Look-ups in named tables: a row name and a column name give one cell, copied from the table.

Das:
	Fug	Kolevad	Dovib	Pobeliz	Larone	Fop	Lik	Pem	Beb	Mik
Momise	80	165	176	85	122	164	142	134	145	94
Zasasuv	141	133	83	205	146	153	158	213	132	146
Robeb	134	123	147	217	113	137	153	15	129	134
Dutim	79	104	113	127	110	132	134	213	114	122

Momise, Fug => 80
Momise, Fop => 164
Dutim, Lik => 134
Dutim, Dovib => 113
Zasasuv, Pobeliz => 205
Dutim, Mik => 122
Zasasuv, Dovib => 83
Robeb, Pem => 15

Funevo:
cols = Sen, Koleme, Fivevag, Tofeb, Zuv, Gakor, Kolelik, Benapi
Suz: [571, 481, 728, 563, 680, 574, 997, 725]
Zamavu: [801, 307, 535, 966, 620, 664, 822, 669]
Sisin: [711, 504, 637, 594, 692, 653, 517, 662]
Ral: [713, 503, 629, 311, 578, 694, 791, 677]
Mil: [865, 200, 698, 724, 750, 737, 387, 484]
Gipud: [624, 964, 702, 513, 567, 621, 530, 642]

Ral, Gakor: 694
Gipud, Fivevag: 702
Gipud, Kolelik: 530
Zamavu, Tofeb: 966
Suz, Kolelik: 997
Ral, Kolelik: 791
Zamavu, Fivevag: 535
Mil, Koleme: 200
Zamavu, Gakor: 664
Sisin, Zuv: 692
Mil, Kolelik: 387
Suz, Koleme: 481

Mes =
         Zov  Kiriti  Badov  Dafo
Tavitun   49      50     54    52
Pek       20      12     89    12
Veteto    41      39     54    41
Nekup     49      47     49    47
Gop       47      46     50    44
Gulibur   42      50     33    47
Susemaf   48      46     50    49
Tugodo    42      43     46    40
Bitadab   46      42     54    32
Nifivir   39      50     57    42

What is the Badov of Susemaf in Mes?
50
What is the Kiriti of Gulibur in Mes?
50
What is the Dafo of Tugodo in Mes?
40
What is the Badov of Nifivir in Mes?
57
What is the Kiriti of Pek in Mes?
12
What is the Zov of Bitadab in Mes?
46
What is the Dafo of Bitadab in Mes?
32

Mimopus:
|  | Nozil | Buk |
|---|---|---|
| Genoz | 44 | 96 |
| Pom | 153 | 138 |
| Dimi | 196 | 151 |
| Dok | 65 | 115 |
| Rivul | 169 | 113 |
| Fezof | 109 | 112 |
| Virozad | 95 | 116 |
| Kod | 178 | 133 |
| Gur | 147 | 105 |
| Dakes | 106 | 128 |

Fezof, Nozil => 109
Virozad, Nozil => 95
Pom, Nozil => 153
Dimi, Nozil => 196
Dok, Buk => 115
Kod, Nozil => 178
Rivul, Nozil => 169
Kod, Buk => 133
Dakes, Nozil => 106
Fezof, Buk => 112
Pom, Buk => 138
Gur, Buk => 105
Dok, Nozil => 65
Dimi, Buk => 151
Virozad, Buk => 116
Genoz, Buk => 96
Genoz, Nozil => 44
Gur, Nozil => 147

Dav =
          Vub  Nefuti   Der  Kununa
Lumim    6779    4695  4159    7127
Tevip    4985    6846  9606    1020
Rurufov  4424    8876  5434    5583

What is the Nefuti of Lumim in Dav? 4695
What is the Der of Tevip in Dav? 9606
What is the Kununa of Rurufov in Dav? 5583
What is the Kununa of Tevip in Dav? 1020
What is the Der of Lumim in Dav? 4159
What is the Vub of Lumim in Dav? 6779
What is the Nefuti of Tevip in Dav? 6846
What is the Vub of Tevip in Dav? 4985
What is the Der of Rurufov in Dav? 5434

Muf =
         Pez  Siv  Pegub
Paferen   20   88     74
Lolo       8   32     58
Nof        5   32     32

What is the Siv of Lolo in Muf? 32
What is the Pegub of Paferen in Muf? 74
What is the Pegub of Nof in Muf? 32
What is the Pez of Nof in Muf? 5
What is the Siv of Paferen in Muf? 88
What is the Siv of Nof in Muf? 32
What is the Pez of Paferen in Muf? 20
What is the Pez of Lolo in Muf? 8
What is the Pegub of Lolo in Muf? 58

Nol =
	Nid	Beribe	Fomavi	Subid	Vone
Povin	11.5	-17.5	-44.1	-9.2	1.9
Nomiro	-13.6	-19.2	-34.0	-35.5	-25.5
Beka	1.7	-33.3	-29.5	-25.3	13.8
Motin	-34.1	-22.7	-63.3	15.0	-52.3
Vakevod	-14.5	-28.6	-25.1	4.0	-20.9
Suzen	19.9	-30.1	-55.6	-2.5	17.6
Voda	7.2	-31.2	-21.2	-24.0	-18.0
Mer	47.8	-24.0	-14.6	8.4	57.5

Voda, Vone: -18.0
Vakevod, Vone: -20.9
Beka, Beribe: -33.3
Motin, Fomavi: -63.3
Motin, Beribe: -22.7
Motin, Vone: -52.3
Voda, Beribe: -31.2
Voda, Fomavi: -21.2

Table Kuv
,Zevit,Guz,Kapogu,Vud,Sogul
Fir,132,162,145,108,139
Kob,182,102,195,59,221
Reta,136,144,147,95,146
Ner,142,133,148,107,151

Kapogu of Kob is 195
Zevit of Reta is 136
Vud of Reta is 95
Zevit of Kob is 182
Kapogu of Reta is 147
Guz of Reta is 144
Guz of Ner is 133
Guz of Kob is 102
Sogul of Kob is 221
Zevit of Ner is 142
Vud of Ner is 107
Sogul of Reta is 146
Which row has the largest Guz? Fir

Fip
|  | Sena | Rotud | Lazuvof |
|---|---|---|---|
| Dafefez | -314 | 885 | -24 |
| Luva | -877 | 349 | -495 |
| Nateli | 100 | 529 | 46 |
| Zetupu | 49 | 118 | -242 |

Sena of Luva: -877
Rotud of Luva: 349
Rotud of Nateli: 529
Sena of Dafefez: -314
Lazuvof of Luva: -495
Lazuvof of Zetupu: -242
Lazuvof of Nateli: 46
Rotud of Dafefez: 885
Sena of Zetupu: 49
Lazuvof of Dafefez: -24
Rotud of Zetupu: 118
Sena of Nateli: 100

Deduti:
,Dezolam,Gunedak,Nakagof,Mamifum,Gefo,Ler,Forivi,Sur,Fud,Bodis
Bisig,4.88,6.97,5.63,5.52,6.12,6.40,5.90,6.67,5.02,7.42
Toz,5.94,5.72,6.51,5.66,4.88,3.64,6.34,3.95,5.66,7.37
Sem,4.71,7.46,6.47,6.71,8.88,7.05,6.55,6.19,6.56,8.11
Vadev,5.80,5.08,5.04,5.70,5.48,5.22,5.25,5.26,5.91,4.88
Desed,5.78,4.12,6.57,6.61,4.82,2.07,4.98,1.63,7.75,3.98
Sosod,5.71,7.59,4.91,6.43,7.45,6.95,5.09,6.44,4.94,7.51
Madesi,5.85,5.17,5.66,6.08,6.32,5.78,4.86,5.64,6.81,4.82
Kufi,5.49,5.41,5.10,5.69,6.33,6.26,5.95,4.53,4.76,5.15
Gamenul,4.76,6.41,5.79,6.32,5.27,7.13,6.16,5.36,4.93,6.13
Vef,4.56,5.13,4.22,5.56,6.21,5.50,4.86,6.83,4.83,5.23

What is the Ler of Bisig in Deduti?
6.40
What is the Gunedak of Desed in Deduti?
4.12
What is the Sur of Toz in Deduti?
3.95
What is the Forivi of Kufi in Deduti?
5.95
What is the Gunedak of Toz in Deduti?
5.72
What is the Fud of Sem in Deduti?
6.56
What is the Dezolam of Madesi in Deduti?
5.85
What is the Bodis of Sosod in Deduti?
7.51
What is the Bodis of Desed in Deduti?
3.98
What is the Dezolam of Sem in Deduti?
4.71
What is the Ler of Desed in Deduti?
2.07
What is the Dezolam of Bisig in Deduti?
4.88
What is the Bodis of Madesi in Deduti?
4.82
What is the Forivi of Vef in Deduti?
4.86
What is the Sur of Vadev in Deduti?
5.26
What is the Gunedak of Vadev in Deduti?
5.08
Row with the largest Mamifum: Sem

